The rows below come in pairs that one turn or mirror swaps. Which row does each named row swap with?
The rows were stretched afterwards, more along some directions than others.
sireb: -0.33	0.78	0.46	0.39	0.24	-1.34	-1.33	-0.10	1.47	2.08	1.87	-0.75	2.41	-0.79	0.12	-0.83	0.91
veluv: 0.17	0.19	0.31	-1.25	1.18	-1.26	-1.35	1.32	-1.44	2.23	0.77	-2.45	2.31	-0.06	-1.55	-1.66	0.47
supo: -0.31	1.74	-0.01	-0.05	3.44	-0.25	0.30	1.05	-1.27	1.97	1.36	-2.63	2.14	-3.88	0.32	-0.11	1.10
Pom: -0.41	0.42	-0.27	-1.22	1.71	-1.45	-0.11	-0.24	-0.70	1.37	0.88	-1.40	0.41	-2.91	0.95	0.16	1.18
soro: -0.80	0.14	0.48	1.44	0.73	0.96	-0.82	0.99	-0.41	1.39	1.73	-2.48	1.65	-0.11	0.18	-0.01	-0.66
Dezu: -0.51	1.85	0.21	0.03	3.06	-0.20	0.77	0.92	-1.08	1.04	1.83	-2.54	2.39	-3.67	0.74	0.54	0.94
Mez: 0.17	0.89	0.94	-0.34	0.58	0.49	0.06	0.65	0.12	1.89	0.02	-1.82	0.86	-1.35	-1.42	-0.84	0.44
zode: -0.39	-0.22	-0.54	-0.50	1.61	-1.31	-0.07	-0.59	-0.48	2.62	1.16	-1.53	0.33	-2.80	0.55	0.35	0.96
fik: 0.51	0.47	0.86	-0.35	2.88	-0.55	-0.53	1.68	-3.12	2.33	2.06	-2.39	1.55	-2.19	-0.78	1.03	-0.61
gude: -0.72	-0.15	-0.33	-0.84	1.48	-1.59	-0.27	-0.76	0.12	2.20	1.24	-1.06	0.25	-2.61	0.44	0.02	1.56
gav: -0.38	0.84	0.48	-0.45	0.68	-1.60	-1.56	0.12	1.30	2.26	1.79	-1.27	2.90	-0.82	-0.70	-0.92	1.23
nar: -0.59	0.23	-0.04	-1.14	1.46	-1.79	-0.33	-0.15	-1.16	1.58	1.16	-1.21	0.53	-2.65	1.06	-0.17	1.29
pipok: -0.27	0.58	0.81	-0.37	0.58	-0.04	0.09	0.36	0.32	2.19	0.25	-1.89	1.38	-1.46	-1.29	-1.10	0.80
Barin: -0.14	-0.03	0.10	-0.94	0.98	-0.75	-0.94	1.70	-1.59	1.91	0.69	-2.42	2.18	0.01	-0.60	-1.83	0.57
lene: -0.60	-0.18	0.84	1.23	0.48	0.96	-0.49	0.96	-1.12	1.57	1.98	-2.42	1.47	-0.29	0.66	0.38	-0.84
nute: -0.36	0.11	0.14	-0.27	1.22	-1.81	-0.46	-0.67	-0.13	2.06	1.33	-0.82	0.74	-2.22	1.35	0.26	0.61
Reged: -0.41	1.64	0.43	0.15	2.44	0.04	0.41	0.77	-0.38	1.42	1.60	-2.63	2.38	-3.54	0.95	-0.10	0.86
bagu: -0.10	0.86	0.91	-0.60	0.40	0.37	-0.36	0.88	0.79	2.35	0.30	-2.34	1.52	-1.00	-1.71	-0.83	0.69
zalis: -0.88	1.94	-0.54	0.67	2.64	-0.30	1.00	0.59	-0.76	0.87	1.60	-2.18	2.24	-3.28	1.17	-0.28	1.18
Dotu: -1.40	1.84	-0.63	0.64	3.06	0.32	0.95	0.80	-0.95	0.42	1.84	-2.13	1.55	-3.23	1.14	-0.27	1.05
Vata: -1.15	0.29	0.11	-0.01	0.82	0.99	-0.07	0.75	0.25	2.07	0.30	-2.09	-0.19	-1.12	-1.40	-0.91	0.81
sesat: -0.10	-0.26	0.37	-0.57	0.92	-1.02	-1.29	1.51	-1.17	1.88	0.78	-2.33	2.18	0.53	-0.86	-1.74	0.27
diz: -0.12	0.46	0.87	-0.39	0.95	0.04	0.17	0.46	0.21	2.44	0.29	-1.92	1.37	-1.60	-1.30	-0.67	0.65
peme: -0.28	0.27	0.65	0.23	2.60	0.06	-0.54	1.24	-2.24	2.00	2.45	-2.29	0.94	-1.58	-0.86	1.08	-0.66
muda: -0.05	-0.73	0.29	-0.72	1.02	-0.98	-1.32	1.32	-1.54	2.30	0.74	-2.46	1.82	0.31	-0.82	-1.36	-0.18
poma: -0.55	1.35	0.97	-0.89	0.41	-1.04	0.07	1.17	-1.14	0.43	0.41	-1.60	2.12	-0.79	0.10	-0.37	0.38
Luvof: -0.37	1.53	0.48	-0.87	0.69	0.22	-0.35	0.88	1.16	1.56	-0.12	-1.98	1.34	-1.95	-1.13	-0.86	1.10
tevan: 0.21	0.44	0.71	-0.05	2.46	0.07	-0.49	1.45	-2.37	1.67	2.16	-2.45	1.31	-1.93	-0.40	1.18	-0.83
venof: -0.56	1.24	0.32	-0.41	0.53	-0.22	0.25	1.29	-1.50	0.08	0.54	-1.16	0.32	-0.70	-0.23	0.15	0.23
bik: -0.10	0.12	-0.30	-1.16	0.85	-1.46	0.04	-0.41	-0.81	1.70	0.63	-1.21	0.59	-2.52	0.96	-0.63	1.23
Baki: -0.77	0.69	0.91	-0.50	0.70	-0.73	0.64	0.22	-1.72	0.22	0.40	-0.81	0.15	-1.51	0.40	-0.19	0.05
Belev: -0.10	1.24	0.75	-0.84	0.35	-0.80	0.21	0.98	-1.71	0.03	0.12	-0.76	0.43	-0.63	-0.20	-0.30	0.20
Surop: -0.34	-0.32	0.86	1.04	0.94	0.75	-0.94	1.24	-1.23	1.81	1.78	-2.63	1.24	-0.21	-0.19	0.59	-0.87
Romaz: -0.71	0.21	0.54	1.55	0.76	1.09	-0.62	0.74	-0.60	1.36	2.11	-2.17	0.87	0.00	-0.18	0.28	-0.93
ridu: -0.43	1.67	0.01	0.56	2.12	0.52	1.26	0.69	-1.40	0.45	1.41	-2.28	1.73	-3.35	1.59	-0.07	0.48
zus: -0.96	1.17	0.39	-0.49	0.71	-0.46	0.39	1.09	-2.01	0.07	0.70	-1.06	0.23	-0.64	-0.34	-0.42	0.59
rana: -0.75	1.30	0.21	-0.33	0.54	-0.34	0.34	1.03	-1.09	0.10	0.57	-0.77	0.33	-0.75	-0.10	0.23	0.54
kunu: -0.70	1.39	0.14	0.17	2.62	-0.07	0.86	0.06	-0.49	1.12	1.45	-2.30	1.76	-3.71	1.07	-0.22	1.07
dit: -0.31	-0.29	0.24	-1.22	1.29	-1.79	-0.67	-0.92	0.24	2.73	1.25	-1.57	1.38	-2.87	0.71	0.44	0.96
lolom: -0.45	0.43	0.35	-0.17	0.44	-1.48	-1.21	-0.34	1.08	1.83	1.68	-0.97	2.42	-0.96	-0.04	-1.27	1.09

gav swaps with -> peme
zode swaps with -> zalis
ridu swaps with -> bik
fik swaps with -> sireb
sesat swaps with -> Surop
Pom swaps with -> kunu

